In the data rows, zero lies at 4.5, halfway between 4 and 5.
Some points, one per row:
[2 4 5 4 3 5 9 2 6 7 5 2 6 4 3 3]
[4 4 5 4 3 4 3 4 6 5 5 2 6 5 3 4]
[5 5 3 3 6 4 3 5 5 3 4 4 4 6 4 3]
[5 4 5 3 5 6 1 6 5 2 6 2 6 6 5 5]
[1 5 5 1 1 0 9 1 7 7 4 0 6 4 1 2]
[7 6 1 0 8 4 0 6 7 0 5 0 4 9 5 0]
[6 5 6 4 4 4 3 5 3 4 4 4 5 5 4 4]
[4 0 3 9 6 9 4 6 5 7 5 9 2 3 7 7]
[6 0 2 9 7 9 1 7 4 6 5 9 1 3 9 8]
[6 7 5 3 5 6 1 6 3 2 4 2 4 6 6 2]
[5 6 6 8 7 6 4 7 3 4 5 9 4 3 6 8]
[6 6 4 1 4 2 0 5 4 2 4 0 7 7 3 2]
[2 4 6 3 2 4 9 3 3 6 4 1 5 3 3 4]
[4 4 6 8 4 7 6 4 3 6 4 7 5 2 5 7]
[2 6 5 1 3 1 9 2 7 5 4 2 6 5 0 2]
[5 6 3 0 6 2 1 4 4 2 5 0 6 8 3 0]
[4 4 5 5 3 4 8 5 4 5 4 5 5 3 4 6]
[5 6 7 6 5 5 4 6 3 5 5 7 5 3 5 7]
[4 5 5 4 3 3 6 4 4 6 4 4 4 3 4 5]
[7 5 2 3 6 5 0 7 4 1 5 4 5 7 6 4]
[4 4 6 8 5 7 5 6 4 6 5 8 3 2 7 8]
[7 5 3 4 6 4 0 6 6 2 5 4 5 8 5 3]
[0 3 5 5 3 3 9 1 7 9 6 4 6 1 1 6]
[6 4 4 8 4 7 6 4 3 6 3 9 3 3 5 5]
[6 4 4 6 5 3 2 5 3 4 4 6 4 5 6 4]
[4 5 4 4 3 3 6 4 5 5 5 5 5 4 4 6]
[4 5 4 2 5 5 5 4 7 4 4 2 4 6 3 1]
[6 6 4 4 4 5 2 6 5 2 5 3 4 6 6 4]
[4 5 3 3 2 3 3 5 5 5 5 1 5 6 5 5]
[3 5 8 5 2 5 9 3 4 6 4 4 4 1 4 5]
[5 2 2 5 5 3 6 5 4 3 4 6 6 5 5 6]
[4 4 5 7 4 6 5 5 3 6 4 6 3 2 6 6]
[4 9 5 0 5 0 5 2 6 4 5 1 7 7 1 1]
[7 3 2 6 5 7 1 7 2 2 4 8 4 5 7 6]
[4 3 3 5 4 6 7 3 5 4 3 7 4 4 5 6]
[5 6 6 2 2 3 6 5 3 3 4 1 5 4 4 4]
[5 6 2 3 6 4 1 5 6 3 5 4 4 7 5 3]
[4 7 6 4 5 3 5 5 5 4 5 5 6 4 4 6]
[6 4 4 4 3 3 5 4 3 3 3 5 5 5 6 5]
[3 4 4 3 2 3 4 4 6 5 5 2 5 5 4 5]
[6 3 4 7 3 5 7 5 2 4 3 7 4 3 6 6]
[6 4 2 4 4 4 3 6 4 2 4 5 4 6 5 4]
[6 5 3 2 7 6 0 6 3 2 5 2 4 8 6 1]
[3 4 6 4 2 3 7 3 6 6 4 2 6 3 2 5]
[2 1 4 6 4 5 7 3 7 7 5 5 4 3 4 5]
[3 4 4 4 5 5 6 4 7 7 5 4 3 4 4 4]
[6 5 3 3 6 4 3 5 5 3 4 5 4 6 5 3]
Here are 10 more points, each followed by its number:
[5 3 6 5 1 4 3 6 3 3 5 2 6 4 5 7] 0
[4 6 4 2 3 1 7 4 5 3 4 2 6 6 3 3] 1
[7 5 4 6 6 7 0 7 3 3 4 6 3 5 8 5] 2
[2 5 8 5 1 3 9 2 3 8 5 3 7 1 3 7] 3
[3 7 3 0 5 1 3 3 7 4 5 0 6 8 2 2] 4
[3 2 3 4 4 5 4 4 7 6 5 4 4 5 5 4] 5
[4 4 3 3 5 5 6 3 7 6 4 3 4 5 3 2] 6
[3 3 3 5 5 4 5 2 7 7 5 4 4 5 3 3] 7
[4 2 3 6 3 6 7 3 5 5 3 8 4 3 6 7] 8
[2 3 7 9 3 5 9 3 4 9 4 8 4 0 3 9] 9
Which of these numbered points is nearest to each point below, ignoring the 2 directions in which the first points spread most? Its number follows each.
[5 3 7 6 1 4 4 6 3 4 5 3 6 3 5 8] > 0
[4 5 8 3 4 4 4 6 2 3 5 2 6 4 4 5] > 3
[5 4 8 9 2 5 6 5 2 5 4 7 6 1 4 9] > 3
[7 5 1 2 8 7 0 6 6 1 4 3 3 9 6 1] > 6
[5 3 2 6 6 6 1 4 7 5 5 5 3 6 5 3] > 7
[4 2 7 7 0 4 6 5 3 5 4 4 6 1 5 9] > 0
[4 2 2 5 5 6 3 5 7 6 5 5 3 5 5 5] > 5
[5 2 3 9 6 7 4 4 6 7 5 8 2 4 5 5] > 7
[3 4 9 8 3 6 9 5 1 6 4 6 5 0 5 8] > 3
[5 4 2 1 4 3 3 3 6 2 4 3 5 7 5 4] > 8
[4 4 5 5 2 3 9 4 3 5 3 6 5 3 3 6] > 1
[5 1 3 6 5 6 2 5 5 5 5 6 3 5 6 5] > 5
[3 9 6 0 4 0 4 3 6 3 5 0 8 8 1 2] > 9
[4 4 2 3 5 4 2 3 8 5 5 2 4 7 3 1] > 7
[3 8 6 5 5 2 7 2 5 6 5 5 6 4 2 4] > 9
[3 1 4 7 4 6 6 4 6 7 5 5 3 4 5 6] > 5
[6 3 2 4 5 6 2 5 5 2 4 6 4 6 7 5] > 8
[4 4 3 1 3 3 7 2 6 3 3 3 6 5 4 4] > 8
[2 4 7 7 2 3 9 2 6 8 5 6 5 2 2 6] > 9
[4 1 3 8 5 8 4 5 5 7 5 7 3 3 6 6] > 5
[6 3 2 6 7 7 0 4 6 5 5 6 2 6 6 3] > 7
[4 4 4 5 2 3 9 4 4 5 3 6 5 3 3 5] > 1
[3 5 2 2 5 3 3 2 8 5 5 1 4 7 3 1] > 7
[6 6 6 5 4 3 6 6 3 2 4 7 6 4 5 6] > 1
[6 5 7 6 6 7 0 8 1 2 5 5 4 4 8 6] > 3
[6 3 1 4 5 6 1 5 5 2 4 6 4 6 7 5] > 8
[4 6 7 1 2 0 6 3 4 3 5 1 9 4 1 5] > 3
[5 4 3 5 7 7 3 5 6 4 4 5 2 5 5 3] > 6
[4 5 8 6 3 3 7 4 3 5 4 5 7 2 3 8] > 3
[2 3 7 6 1 3 9 3 5 7 4 5 6 1 2 7] > 9
[5 3 3 5 4 6 5 4 5 3 4 7 4 4 6 6] > 8
[4 4 3 4 5 4 4 3 7 6 5 3 4 6 3 2] > 7
[5 3 2 5 5 7 3 5 4 3 4 8 3 5 7 6] > 8
[5 6 2 2 6 3 2 4 6 3 5 3 5 7 4 3] > 4
[4 4 3 1 4 3 5 3 6 3 4 3 5 6 4 4] > 8
[2 5 5 3 4 2 9 2 7 7 5 3 5 4 2 5] > 4
[4 4 2 2 5 3 2 3 8 5 5 2 4 8 3 1] > 7
[5 5 7 4 4 2 4 6 4 2 6 4 8 4 3 7] > 3
[7 4 2 4 8 8 0 7 5 3 5 5 2 7 7 2] > 6
[5 3 3 5 5 6 4 4 5 3 4 7 4 5 6 6] > 8
[4 1 5 9 5 8 4 5 4 7 4 8 2 2 7 7] > 5
[7 5 5 6 6 8 1 7 2 3 4 5 2 5 8 4] > 2
[5 4 4 5 6 8 4 4 6 6 4 6 2 4 5 4] > 6
[6 4 3 5 4 4 4 5 3 3 4 6 4 5 5 4] > 1
[4 7 7 0 3 3 6 4 5 4 4 0 5 6 3 1] > 2
[3 6 4 3 6 3 4 4 6 5 5 3 5 6 4 4] > 4
[3 4 5 5 1 2 9 2 4 6 3 5 6 2 2 6] > 1
[5 6 7 4 4 2 5 5 3 3 5 4 7 4 3 6] > 3
[2 5 5 4 3 3 9 2 7 8 4 5 5 3 2 5] > 4
[1 6 7 0 2 1 8 2 7 5 5 0 8 5 0 4] > 9
[6 5 3 3 4 4 2 6 4 2 4 4 5 7 5 4] > 1
[6 4 2 5 7 7 1 6 6 3 4 5 2 6 6 3] > 6
[4 3 3 6 5 6 5 3 7 7 5 5 3 5 4 3] > 7
[6 4 2 5 7 7 0 7 5 3 6 6 3 6 7 6] > 4
[4 1 4 7 3 4 6 5 4 6 4 4 4 4 5 5] > 5
[6 6 3 2 7 5 2 5 6 2 4 3 4 7 4 1] > 6
[2 4 5 7 5 6 8 4 5 8 5 7 3 2 4 7] > 4
[3 5 5 5 5 5 6 4 6 7 5 6 4 3 4 6] > 4
[7 5 3 7 6 9 0 8 2 2 4 7 3 5 9 6] > 2
[7 3 2 5 7 6 0 7 5 3 5 4 2 8 7 3] > 5
[8 5 4 7 7 9 0 8 1 2 5 6 2 6 9 4] > 2
